Each row of this table is followed by its label. One hidden rule gives the labels. It looks at one to three of the table's principal directions, none of them among the few with the most spread.
tensor([5, -8, -10, -6, -9, 12, -14, -5, -3, -26, 17, 1, 17, -16, -7, 24, 18, -18,
        -2, 4, -14, -16, -14, 38, -5, 13, 24, -1, -6, 38, -13, 3, -20, -11, -15, 3,
        2, 12, 8, 9, 32, -24, -1, -23, -12, 26, -20, 0]) 2
tensor([6, -29, 21, -24, 1, -18, 22, -51, 5, -34, 1, 21, -4, -39, -14, -9, 4, -34,
        1, 68, -37, -18, -16, 69, 26, -49, -5, 1, -28, -3, -5, 36, 22, 2, 17, -36,
        -17, -16, -30, -21, 3, -20, 28, -30, -13, 14, -29, -12]) 3
tensor([27, 11, 29, -26, -7, 0, 4, -15, 5, 7, 19, 20, -58, -3, -7, 34, 22, -7,
        -74, -20, 46, 59, 25, 12, -60, -51, 19, -15, -18, 20, -9, 21, -67, -28, 60, 52,
        -13, -61, -12, -16, -20, -58, 5, -18, -1, 35, -9, -39]) 0
tensor([-5, 31, -24, 2, 23, 14, -30, 11, 25, 11, 23, -3, 5, 34, -18, 13, 26, -2,
        -16, 18, -1, 23, 2, -24, -25, -10, 16, -30, -3, 22, -2, -12, -28, -6, 35, 60,
        16, -21, -10, 4, -12, -21, 13, 12, 11, 7, -1, -24]) 2
tensor([14, -32, -13, 5, 8, -4, -17, -11, 9, -52, 17, 34, 8, 3, -10, 9, 51, -60,
        -14, 39, -45, -7, -20, 45, -41, -59, 31, -38, -40, 22, -32, 23, -40, -6, 56, 62,
        4, -14, -31, -5, 20, -34, 46, -40, 4, 5, -17, -7]) 2
tensor([17, -4, 43, 7, -28, 36, -6, -27, 7, -18, 23, 46, -27, -42, -1, 11, 5, -8,
        12, 24, -44, -46, 0, 9, -21, -31, 25, -3, -53, -37, -21, -7, -2, -2, 11, -6,
        10, -20, -27, -33, -23, 23, -8, -19, -13, -15, 19, -15]) 0
tensor([0, 8, -14, 8, 7, 9, 20, 22, 8, 13, 7, 33, -16, 44, 1, -19, 12, 13,
        15, -1, -4, -31, 41, 12, -43, -41, 5, -14, -7, -23, -72, -13, -12, 3, 37, 88,
        14, -44, 8, -23, 4, 4, 48, -25, 8, -33, -12, -21]) 1
tensor([-13, 21, 7, 2, -6, 0, -2, -31, 7, 9, 24, -3, 9, -20, -7, 23, 5, 19,
        2, -30, -17, -3, 29, 26, -9, 20, 27, -10, -14, 1, -15, 20, -8, -11, -5, -25,
        -1, -16, -3, 26, 2, -11, -22, 4, -22, 6, 0, -3]) 1
tensor([-15, 12, 2, 19, -5, -10, 4, 1, -10, 1, -2, 4, 0, 19, 42, -13, -16, 73,
        20, -40, -12, -27, 8, 15, -19, 30, 11, -7, -3, -3, 8, -3, 1, 1, -16, -40,
        -23, 8, 19, 38, 28, 18, -31, -1, 5, -8, 6, -3]) 2
tensor([-5, -10, -27, -11, 8, 24, -14, 41, 13, -18, -28, -23, 35, 5, -7, -5, -10, -70,
        39, 73, -9, 1, -81, -42, 45, 8, -24, 17, 22, 11, 26, -37, 26, 28, -52, 2,
        37, 52, 1, -48, -11, 14, 21, 9, 11, 9, 8, 16]) 0
tensor([-6, 33, -36, 1, 19, 1, -19, 9, 3, 49, -3, -48, 32, 39, -41, 17, 1, 34,
        -8, -84, 42, 36, 37, -31, 5, 56, -4, 16, 50, 46, 3, -5, -9, -17, -21, 14,
        -2, -6, 21, 36, -1, -27, -14, 29, 0, -5, 6, 27]) 2
tensor([18, -50, 35, 10, -29, -16, -24, 3, -8, -27, -28, 23, -17, -64, -9, 26, -40, -8,
        18, 29, -26, -60, -45, 24, 50, 14, -5, 6, -32, -10, 35, 14, 18, -5, -11, -50,
        -18, 50, -50, -14, 8, 20, -36, 12, -10, -4, 8, 36]) 1
tensor([-2, -5, 4, 12, 11, 19, 20, -38, 6, -35, 28, 32, 20, 7, -9, -17, 46, -41,
        1, 5, -53, 7, 16, 42, -44, -52, 25, 0, -16, -14, -57, 15, -21, 2, 21, 26,
        19, -36, 3, 2, 12, -10, 40, -51, -7, -7, -3, -11]) 1
tensor([-16, -1, -54, 9, 40, -17, -9, 26, 3, 23, 9, -5, -1, 51, -26, -16, 30, 1,
        -5, -15, 9, 22, 11, -46, -51, -22, 25, -43, 8, 13, -18, 10, -20, -1, 79, 70,
        -6, -29, -45, 19, -33, -30, 51, 20, 28, -22, 7, 26]) 3
tensor([32, 25, 32, -7, -37, 62, -5, -12, -10, -27, 48, 4, -11, -12, 15, 33, 49, -30,
        -57, -4, 21, 40, 17, 1, -37, -41, 11, 17, -12, -4, -17, -24, -51, 6, 4, 41,
        37, -25, 47, -28, 19, 4, -13, -15, -10, 18, -3, -77]) 2
tensor([-6, 20, 11, 7, 2, 19, 14, -32, -9, 11, 25, 11, 8, 13, 14, -26, 37, 17,
        -1, -20, -17, 16, 43, -1, -18, -27, 2, -1, -12, -27, -34, -2, 5, 16, 9, 5,
        5, -35, 26, 3, -20, 16, 9, -10, -7, -29, 7, -20]) 2
tensor([1, -9, -4, 14, -14, 3, 8, -3, -9, -12, 7, -10, 16, -9, 15, -11, 4, 7,
        19, -16, -6, -23, 9, -4, 7, 4, -2, 4, -6, -21, -8, -2, 33, 21, -13, -30,
        -1, 12, 9, -4, 5, 23, -2, 15, 4, -28, 18, -4]) 1
tensor([5, -5, 6, -8, -3, -13, 10, 2, -17, 1, -10, -23, 1, -17, 3, 3, -17, 25,
        -11, -14, 32, 20, -1, -2, 27, 11, -14, 13, 10, -2, 26, 3, 17, 7, -20, -51,
        -17, 12, 7, 8, 3, -9, -24, 26, 0, 6, -4, -2]) 1
tensor([28, -31, 69, -42, -42, -5, 21, -32, -24, -7, -42, 5, -62, -80, 15,
        11, -66, 34, -14, -2, 30, -15, -27, 20, 35, -10, -28, 38, -7, -35,
        51, 23, 34, 6, -22, -127, -40, 11, -18, -32, -20, 6, -56, 16, -13,
        20, -1, 1]) 3
tensor([39, -2, 52, 4, -27, 17, -5, -41, 7, -17, 25, 21, -12, -65, -33, 32, -13, 33,
        -15, -18, -13, -34, 26, 34, 11, 2, 6, 19, -40, -13, 12, -1, 10, -28, -14, -60,
        -21, -12, -15, -3, 15, -5, -52, -2, -21, 5, 13, -20]) 1
tensor([1, -1, -22, -3, 32, 16, -3, -3, 6, -21, 4, 9, 27, 22, -44, 2, 36, -14,
        -2, 4, -23, 29, -13, 17, -33, -41, 14, -13, 2, 22, -24, -3, -26, 1, 26, 26,
        1, -20, -19, 3, 12, -42, 33, -17, 6, 10, -9, 2]) 3
tensor([7, 9, -10, -23, -8, 2, -16, 7, 16, 9, 4, -12, -8, 7, 13, 37, 6, -37,
        -17, -18, 6, -1, 9, 14, -25, 35, 19, -3, 15, 60, -16, 10, -49, -26, -15, 50,
        14, -6, 29, 11, 7, -34, 0, -30, -19, 38, -17, -4]) 2
tensor([19, -25, 22, -5, -20, 3, -13, 11, -16, -26, -30, 1, -13, -25, 14, 19, -16, -1,
        -7, -1, 5, -3, -34, 8, 10, 6, -11, 7, -2, 11, 29, -7, -8, 7, -20, -33,
        -12, 34, 1, -6, 18, 7, -28, 0, -2, 18, 1, 3]) 1
tensor([0, 30, 15, -3, -5, 28, -10, -10, 1, 12, 0, 2, -13, 27, 39, -24, 0, 22,
        -5, 13, 5, 6, 6, -22, 0, -3, -12, 11, 3, -13, 3, -27, 5, 14, -22, 4,
        13, -12, 47, -10, -16, 32, -11, -8, 4, -8, -1, -36]) 1
tensor([17, -10, 30, -2, 10, 13, 6, -2, 9, -12, -40, 2, -23, 2, -12, -3, -32, -4,
        -4, 9, -2, 10, -3, -1, 6, -19, -25, 31, 31, -8, -1, -8, 1, 16, -7, -18,
        5, -10, -2, -13, -12, 7, -2, 1, 1, 4, 5, -17]) 0
tensor([5, 4, 14, -33, -23, -29, 32, -3, -17, 7, -16, -12, -37, 6, 32, 24, -6, -11,
        -45, -35, 63, 58, 4, 25, -37, -16, 1, -1, 8, 21, 10, 27, -47, -14, 7, 9,
        -13, -22, 16, -6, 15, -32, 4, -21, -2, 43, -21, -21]) 0
tensor([6, -11, 28, -10, -1, -10, 0, -52, 8, 14, -8, 12, -5, -54, -31, -8, -42, 28,
        -5, -48, -4, -15, 19, 19, 20, 20, 3, 29, -7, -44, 7, 43, 34, -38, -24, -92,
        -19, -5, -12, 25, -21, -18, -52, 2, -21, -6, 7, 56]) 1
tensor([9, 20, 32, -11, 1, 40, -21, -18, 24, -1, 12, 16, -43, -15, 21, -2, -17, 28,
        -22, 7, -4, -8, 5, -17, -18, 4, 8, 9, 8, -11, -2, -8, 1, 4, 0, -30,
        5, -19, 22, -3, -40, -1, -36, 5, -1, 18, 15, -36]) 2
tensor([-10, 14, -17, -1, 29, 8, -15, -20, 17, -1, 22, 16, 20, 9, -19, -12, 26, -9,
        -5, 8, -32, 13, 6, 3, -29, -9, 28, -23, -17, -1, -17, 5, -15, -23, 13, 18,
        9, -20, -3, 28, -7, -25, 8, -24, -6, 9, -10, 13]) 1
tensor([-10, -12, -18, 18, 0, -2, 2, 45, -17, -10, -18, 6, 10, 18, 0, -1, 2, 9,
        28, 16, 1, -10, -36, -9, 2, -1, -5, -16, -3, 9, 7, -31, 1, 19, 2, 20,
        -7, 32, -17, -14, 24, 21, 19, 5, 17, -5, 4, 12]) 1
tensor([-3, 23, -27, -8, 21, 4, -16, 47, 17, 24, 19, 6, -30, 50, 19, 6, 28, -10,
        -35, 14, 32, 30, 11, -41, -51, -11, 14, -40, 7, 30, -18, -17, -52, -8, 51, 112,
        15, -26, 13, -4, -24, -28, 28, -3, 17, 17, -7, -28]) 1
tensor([-11, -1, 3, -12, 0, -20, -22, -12, -1, 26, -28, -9, -11, -5, 1, 3, -28, 24,
        8, -8, 9, 4, -24, -13, 24, 16, -4, -8, -4, 0, 37, 22, 14, -1, -3, -42,
        -20, 10, -27, 4, -33, -5, -24, 27, 1, -6, 5, 35]) 2
tensor([23, -14, 17, -23, -28, 4, 15, 47, -4, -28, -31, -1, -24, -2, 49, 11, -21, -28,
        1, 47, 20, -12, -52, -2, 5, -7, -34, 11, 8, 15, 34, -33, -11, 15, -29, 8,
        6, 36, 29, -47, 34, 19, -2, -16, 9, 34, -7, -38]) 1
tensor([-11, -21, -20, -20, 9, -63, 28, 41, -14, 7, -48, -29, -18, 28, 37, -6, -23, -16,
        4, 32, 36, 26, -29, -8, 10, -5, -26, -25, 16, 27, 37, 10, -3, 18, 14, 12,
        -22, 16, -17, -5, 2, -8, 34, 10, 18, 19, -19, -2]) 1
tensor([22, -21, 36, 1, -16, 6, -22, -2, 8, -22, -11, 17, -37, -25, 8, 32, -10, -38,
        -30, 6, -14, -6, -7, 11, -12, 0, 6, 8, 2, 14, 4, 15, -43, -13, 14, 20,
        11, 4, -7, 2, 0, 0, -19, -14, -13, 22, 1, -8]) 3
tensor([-7, -42, -18, -13, 14, -30, -13, -10, -5, -47, -35, 16, 8, 1, 24, -18, -5, -20,
        23, 59, -44, -25, -67, 49, -1, -22, 15, -32, -26, 21, 14, 24, 4, 7, 2, -30,
        -24, 25, -26, 11, 19, -19, 23, -34, 8, 18, -32, 22]) 1
tensor([-7, -19, -12, 20, 34, -3, -4, -26, 12, -22, 3, 33, 17, 3, -45, -22, 9, 3,
        18, 11, -55, -25, 5, 36, -15, -23, 22, -11, -13, -7, -34, 15, 8, -12, 30, -1,
        -10, -17, -38, 24, 6, -15, 27, -25, 1, -13, -8, 28]) 1
tensor([15, 26, 21, 10, -18, 27, -10, -10, 12, 13, 44, 16, -28, -1, 22, 18, 20, 11,
        -20, -34, -9, -17, 60, -14, -54, 1, 34, -13, -25, -12, -39, -5, -36, -16, 20, 47,
        19, -44, 20, 10, -21, 2, -16, -10, -14, -13, 14, -38]) 0
tensor([3, -9, -10, -13, 25, 0, 0, 43, 1, -4, -51, -19, -15, 34, 29, -31, -36, 18,
        -4, 14, 29, 17, -27, -33, 12, 5, -37, 18, 54, -1, 18, -20, 15, 27, -20, -16,
        0, 21, 36, 0, -8, 2, -6, 18, 22, 9, -5, -10]) 1
tensor([16, -6, 37, 12, -17, 24, -16, -27, 5, -14, -3, 21, 3, -40, -5, -3, -17, 32,
        12, -18, -22, -29, -5, 8, 22, 9, -9, 20, -20, -34, 10, -8, 36, 1, -36, -75,
        -12, 18, 8, -9, -4, 22, -50, 6, -7, -15, 28, 10]) 1
tensor([6, -35, 43, -22, -43, -23, 31, -51, -23, -22, 4, 29, -33, -82, 21,
        10, -29, 11, -2, -25, -10, -35, -15, 60, -13, -4, 28, 7, -46, -33,
        14, 54, 8, -27, -6, -104, -37, 2, -30, 5, 9, -13, -36, -27, -22,
        21, -4, 34]) 2
tensor([10, -1, 34, 7, -21, 7, 3, -59, -5, 25, 17, 52, -24, -31, -8, -35, -17, 60,
        15, -24, -18, -68, 44, 25, 6, -13, 11, 11, -54, -66, -29, 16, 47, -28, 2, -37,
        -24, -34, -8, -10, -26, 26, -19, -24, -12, -51, 3, 29]) 0
tensor([13, -24, 17, -21, -50, -2, 10, 2, -10, -14, -4, 11, 2, -53, 1, 47, -7, -76,
        13, 13, -12, -33, -28, 41, 10, 15, 12, 13, -28, 12, -4, 12, -29, -30, -40, 16,
        22, 27, -6, -28, 33, 2, -3, -45, -35, 27, -20, 30]) 1
tensor([-3, 4, 14, -1, 15, 11, 3, -36, 10, -22, 32, 13, 10, -20, -13, -3, 20, -25,
        -19, 30, -39, 14, 11, 29, -4, -25, 17, 5, -9, -13, -15, 20, -15, -9, 14, -7,
        17, -23, -2, 21, 2, -17, -2, -17, -18, 13, -16, -18]) 3
tensor([0, -1, -25, 15, 12, -15, -5, 15, 2, 4, 1, -19, 23, 30, -3, -8, 20, -3,
        1, -13, 11, 15, 7, -23, 5, -2, -12, -10, 8, 11, 6, -3, 9, 13, 14, 24,
        -3, 5, 0, 1, 1, 0, 17, 22, 18, -23, 15, -1]) 1
tensor([10, -38, 20, -23, -10, -49, -13, -12, -10, 0, -51, -16, -34, -40, 13, 13, -59, 11,
        -6, 7, 19, -12, -36, 12, 41, 29, -9, 3, -2, 21, 61, 38, 18, -10, -14, -81,
        -44, 28, -36, 12, -19, -17, -34, 17, -4, 23, -9, 34]) 0
tensor([19, -18, 41, 5, -14, 20, -12, -15, 0, -14, -24, 3, -16, -44, -7, 6, -35, 35,
        20, -8, -8, -22, -25, -11, 32, 4, -13, 26, -5, -17, 24, -6, 44, 29, -28, -99,
        -23, 15, -22, -26, -38, 9, -41, 36, 2, -16, 43, 4]) 0
tensor([20, -32, 23, 9, -4, 30, -47, -28, 7, -42, -2, 21, -14, -51, -9, -3, -16, 5,
        -9, 9, -25, -30, -43, -6, 8, 5, 18, 11, -15, -14, 23, 7, 25, -1, -6, -78,
        -14, 26, -22, 3, -24, -1, -43, 10, 7, 4, 26, 22]) 1
tensor([18, 40, 47, 5, -48, 60, -9, -8, 5, 33, 12, 1, -27, -13, 36, 15, -31, 52,
        9, -77, 11, -42, 45, -29, -9, 54, -3, 50, 14, -26, -16, -31, 2, -3, -65, -28,
        23, -8, 67, -11, -16, 48, -69, 3, -20, -21, 36, -22]) 2
tensor([-9, 32, -31, 8, 19, 4, 17, -3, 15, -11, 55, 12, 36, 40, -20, 12, 69, -49,
        -35, -9, -9, 50, 41, 35, -66, -32, 32, -23, -7, 18, -53, 3, -70, -35, 33, 111,
        37, -41, 27, 25, 55, -36, 42, -52, -8, 25, -30, -31]) 1
tensor([5, -15, 8, 13, 6, 24, -16, -17, 19, -30, 22, 22, 4, -18, -18, 6, 30, -59,
        -10, 27, -39, 0, -8, 9, -9, -21, 17, 1, -6, 5, -28, 9, -12, 3, 20, 26,
        21, -5, -12, -10, -16, -7, 18, -16, -5, 4, 14, -1]) 2
tensor([1, 33, 4, 34, 25, 68, -58, -16, 36, 20, 47, 32, 6, 3, -59, 13, 30, 11,
        -7, -36, -45, -6, 39, -43, -37, 12, 43, -2, -4, -13, -49, -18, -27, -21, 25, 48,
        35, -33, -11, 21, -50, -5, -22, 9, -11, -26, 38, 19]) 1
tensor([-15, 8, -18, 10, 12, -18, 4, -5, -11, 34, 7, -8, 20, 12, -22, -19, -1, 44,
        12, -33, 10, -4, 27, -9, 20, 14, -4, 0, 0, -16, 1, 8, 26, -8, 6, -11,
        -15, -4, -9, 21, -5, 2, -4, 22, 2, -34, 0, 34]) 3
tensor([9, -7, 34, 4, -22, 2, 6, -16, 10, -29, 19, 40, 5, -27, 9, 11, 18, -49,
        3, 73, -48, -36, -5, 63, 30, -17, -11, 4, -38, 3, -11, -5, -12, -14, -14, 39,
        17, 10, 14, -25, 43, 25, 8, -53, -25, 16, -26, -28]) 2
tensor([-3, -37, -13, 20, 34, -16, -17, 0, 15, -44, -23, 10, 21, 10, -19, -8, 7, -55,
        11, 55, -53, -3, -30, 28, 12, -17, 4, -10, 7, 26, -12, 12, -7, 11, 13, 22,
        7, 14, -28, 16, 9, -11, 36, -19, 3, 6, -11, 11]) 0
tensor([-19, -21, -38, 19, 24, -24, -13, -9, 5, -24, 9, 8, 50, -5, -37, -13, 8, -1,
        31, 29, -41, -32, -26, 36, 25, 4, 18, -20, -22, 3, 0, 16, 27, -12, 5, -18,
        -12, 24, -38, 25, 32, -14, 15, -3, 5, -10, -15, 42]) 1
tensor([-14, 20, 1, 18, -25, 18, 10, 15, -9, 35, -4, -20, 10, 17, 34, -20, -20, 12,
        44, -14, 3, -42, 28, -35, 38, 43, -23, 31, 21, -29, -17, -29, 39, 26, -51, 6,
        30, 15, 44, -16, -12, 72, -5, 16, -7, -48, 16, -3]) 1
Here are more rows. What is the label of each one?
tensor([11, 3, 26, 3, 21, 25, 11, -42, 13, 1, 14, 38, 1, -13, -41, -41, 3, 19,
        -2, 20, -27, -11, 30, 14, 18, -40, -18, 26, -10, -48, -27, -5, 38, -8, 6, -19,
        -2, -33, 2, -14, -19, 6, 4, -18, -5, -24, -2, -1]) ~ 2
tensor([21, 13, 43, 11, 0, 60, -24, -41, 40, -20, 24, 56, -2, -23, -55, 32, 24, -39,
        1, 15, -73, -24, 18, 43, -22, -23, 20, 18, -19, 11, -55, -11, -39, -22, 0, 44,
        30, -34, -7, -21, -2, -6, 2, -53, -31, 11, 9, -14]) ~ 2
tensor([-10, -3, 9, -4, 5, -14, 26, -56, 11, -6, 13, 20, 21, -42, -32, -14, -22, 21,
        35, 7, -50, -54, 27, 67, 18, 8, 16, 8, -28, -27, -24, 26, 41, -28, -25, -67,
        -15, -16, -17, 23, 19, -7, -6, -31, -28, -1, -22, 22]) ~ 0
tensor([2, -8, 2, -1, -3, -24, 19, 5, -14, 2, 11, 6, -2, -7, -29, 10, 18, -23,
        -23, 33, 28, 29, -1, 15, 24, -34, -15, -6, -16, 2, 11, 5, -7, -8, 34, 40,
        -8, -5, -29, -24, 15, -7, 28, 1, 4, 5, -18, -6]) ~ 1
tensor([17, -30, -7, -36, -12, -35, 1, 28, 1, -29, -44, -9, -43, 7, 51, 19, -20, -61,
        -33, 38, 36, 16, -39, 16, -31, -14, 3, -25, 2, 37, 16, 17, -41, -7, 7, 36,
        -1, 11, 7, -12, 16, -27, 24, -33, 8, 55, -35, -22]) ~ 0
tensor([26, -13, 44, -33, -52, -3, 25, -6, 7, -1, 13, 19, -47, -64, 30, 27, -20, -52,
        -25, 10, 18, -29, 6, 18, -1, 4, -8, 19, -21, -20, 4, 19, -12, -32, -13, 2,
        12, 3, 17, -39, 2, 4, -21, -30, -25, 30, -3, -9]) ~ 1
tensor([-3, 8, -6, 52, -2, 47, -38, -11, 10, -30, 34, 30, 53, 13, -19, 3, 45, -15,
        33, 0, -77, -39, 3, 17, -9, 4, 28, -1, -26, -2, -44, -28, -13, 3, -17, 41,
        34, 12, 11, 11, 31, 35, 2, -26, -9, -34, 17, 3]) ~ 1
tensor([-21, -19, -30, -21, 21, -44, 9, -23, 10, 7, -10, -9, 13, -4, -24, 1, -2, -46,
        13, 22, -28, -16, 4, 46, 12, 14, 11, -14, 11, 38, -17, 49, -1, -21, 17, 15,
        -7, -5, -29, 27, 4, -31, 42, -27, -18, 20, -39, 41]) ~ 3
tensor([-15, -19, -14, 6, -3, -44, 15, -15, 4, 16, -12, -1, 19, -24, -25, -5, -37, 1,
        45, -4, -12, -50, 7, 28, 38, 22, 8, 0, -22, -24, -8, 33, 46, -19, -19, -34,
        -12, 8, -41, 4, -2, -1, 6, 4, -11, -27, -3, 55]) ~ 0
tensor([-32, 44, -53, 9, 30, 29, -5, 22, 5, 22, 13, -22, 39, 67, 13, -40, 16, 31,
        37, 5, -9, 3, -1, -49, -19, 16, 8, -10, 23, -3, -12, -43, 16, 21, -18, 22,
        24, -5, 33, 15, -5, 19, 21, 8, 20, -20, 1, -9]) ~ 1
tensor([-19, 3, -41, 4, 33, -27, 25, 41, -14, 19, -17, -12, -6, 79, 15, -23, 26, 8,
        -9, -22, 31, 51, 22, -20, -49, -42, -5, -30, 31, 8, -34, 6, -32, 26, 62, 81,
        0, -33, 0, 10, -5, -18, 60, 10, 27, -19, -11, -12]) ~ 3
tensor([-20, 0, -36, 18, 17, -47, 49, 17, -18, 23, 10, -28, 38, 17, -38, -27, -1, 15,
        17, -3, 35, 16, 23, -10, 38, -2, -25, 5, 10, -23, 15, -1, 45, -1, 13, 1,
        -14, 3, -26, 5, 25, 11, 34, 29, 17, -28, -3, 19]) ~ 0
tensor([-23, 25, -27, 33, 14, 18, -1, 11, 12, 2, 2, -12, 81, 45, -16, -14, 20, -14,
        63, 17, -53, -26, 7, 18, 48, 33, -24, 23, 23, 19, -30, -40, 21, 18, -65, 37,
        36, 26, 44, 2, 46, 41, 22, -18, -11, -28, -4, 2]) ~ 2
tensor([-5, 19, 4, 5, -15, -11, 17, -10, -15, 49, -5, -30, 23, -29, -34, -5, -51, 91,
        20, -84, 40, -27, 48, -8, 57, 65, -31, 41, 22, -43, 24, -2, 67, -18, -52, -93,
        -23, 21, 16, 24, 20, 27, -64, 49, -11, -31, 10, 39]) ~ 3
tensor([4, 19, 9, 9, -6, 16, -20, -4, -3, 5, 9, -24, 9, -2, 4, 26, 12, 14,
        -24, -58, 12, 38, 16, -23, -14, 30, 6, 5, 17, 18, 16, -4, -25, 1, -13, -18,
        4, 6, 21, 29, 0, -3, -40, 24, -6, 9, 23, -9]) ~ 2
tensor([1, 2, -1, -4, 17, -1, 5, -9, 15, 8, 13, 12, -16, 5, -3, -2, 5, 3,
        -9, -14, -17, -12, 41, 14, -30, 4, 18, -7, 8, 15, -38, 14, -19, -16, 21, 27,
        -1, -33, 6, 25, -12, -24, 10, -21, -11, 7, -9, -4]) ~ 2
tensor([0, -11, -27, 23, 3, 6, -17, -4, -3, -4, 29, 2, 43, -6, -31, -10, 37, -19,
        14, -7, -18, -17, 4, -14, 15, 4, 7, -8, -19, -3, -10, -5, 24, -4, 6, 16,
        3, 16, -12, 1, 1, 7, 14, 6, 4, -33, 16, 34]) ~ 2
tensor([14, 18, 43, 8, -4, -1, -12, -17, 1, 43, -29, -22, -29, -21, -6,
        -7, -66, 109, 1, -62, 37, -1, 29, -51, 43, 40, -34, 31, 15, -38,
        55, -9, 60, 9, -30, -117, -39, 0, -4, 10, -51, 23, -82, 73, 6,
        -32, 47, 4]) ~ 1
tensor([-12, -9, -30, -14, -6, -36, -16, 51, -17, 20, -47, -28, -9, 35, 48, 4, -18, 0,
        4, -7, 43, 17, -41, -33, 5, 28, -14, -26, 15, 28, 39, 0, -12, 11, -8, 21,
        -10, 40, 8, 0, 0, 4, 0, 19, 17, 7, -7, 24]) ~ 2
tensor([-20, 16, 6, 2, -18, 0, 5, -1, -11, 18, 12, 10, 1, 7, 27, -2, 13, 10,
        15, 6, -5, -1, -7, 4, 8, -7, 0, -8, -19, -16, -3, 4, -3, 13, 2, 12,
        7, 0, 4, -17, -6, 20, 0, 4, -4, -18, 2, -1]) ~ 3
tensor([-3, -10, 19, -18, -44, -43, 9, -19, -12, 17, 5, -26, -9, -65, 20, 29, -32, -6,
        0, -3, 22, -25, -4, 12, 55, 49, -7, 4, -21, -3, 54, 36, 29, -18, -26, -67,
        -20, 33, -16, 0, 2, 13, -41, 25, -21, 13, 0, 20]) ~ 2
tensor([14, 5, 2, -6, 14, 7, 45, 36, -9, 16, -29, -15, -5, 25, 1, -60, -40, 31,
        4, 29, 55, 12, 13, -48, 43, -34, -68, 45, 34, -73, 9, -45, 65, 27, -26, -15,
        12, -4, 37, -41, -7, 36, 8, 27, 24, -35, -4, -30]) ~ 0
tensor([-6, 14, -21, 19, 18, -6, 3, 23, -4, 3, 3, -12, 21, 37, -12, -1, 13, 28,
        -1, -22, 19, 31, -1, -12, -10, 2, -1, -6, 12, 21, 9, -19, -10, 4, 4, 16,
        -10, -1, 0, 11, 18, -12, 7, 13, 19, -2, 11, -6]) ~ 0
tensor([-16, 32, -38, -9, 42, 18, -17, 16, 17, 0, 13, -20, 26, 64, -4, 13, 51, -26,
        -9, 17, -24, 49, 0, -4, -41, -6, 16, -24, 34, 73, -23, -14, -62, 12, 22, 80,
        24, -25, 20, 26, 4, -39, 39, -14, 1, 30, -20, -34]) ~ 3
tensor([1, -5, 4, -2, 11, 8, 12, -15, 0, -19, 9, -9, 18, -15, -18, -9, 17, -42,
        -12, 34, -8, 32, -6, -5, 18, -22, -11, 13, 7, -9, 6, -3, 11, 10, -2, -12,
        14, 0, -2, -6, -4, 2, 15, -1, -2, 9, -2, -12]) ~ 0
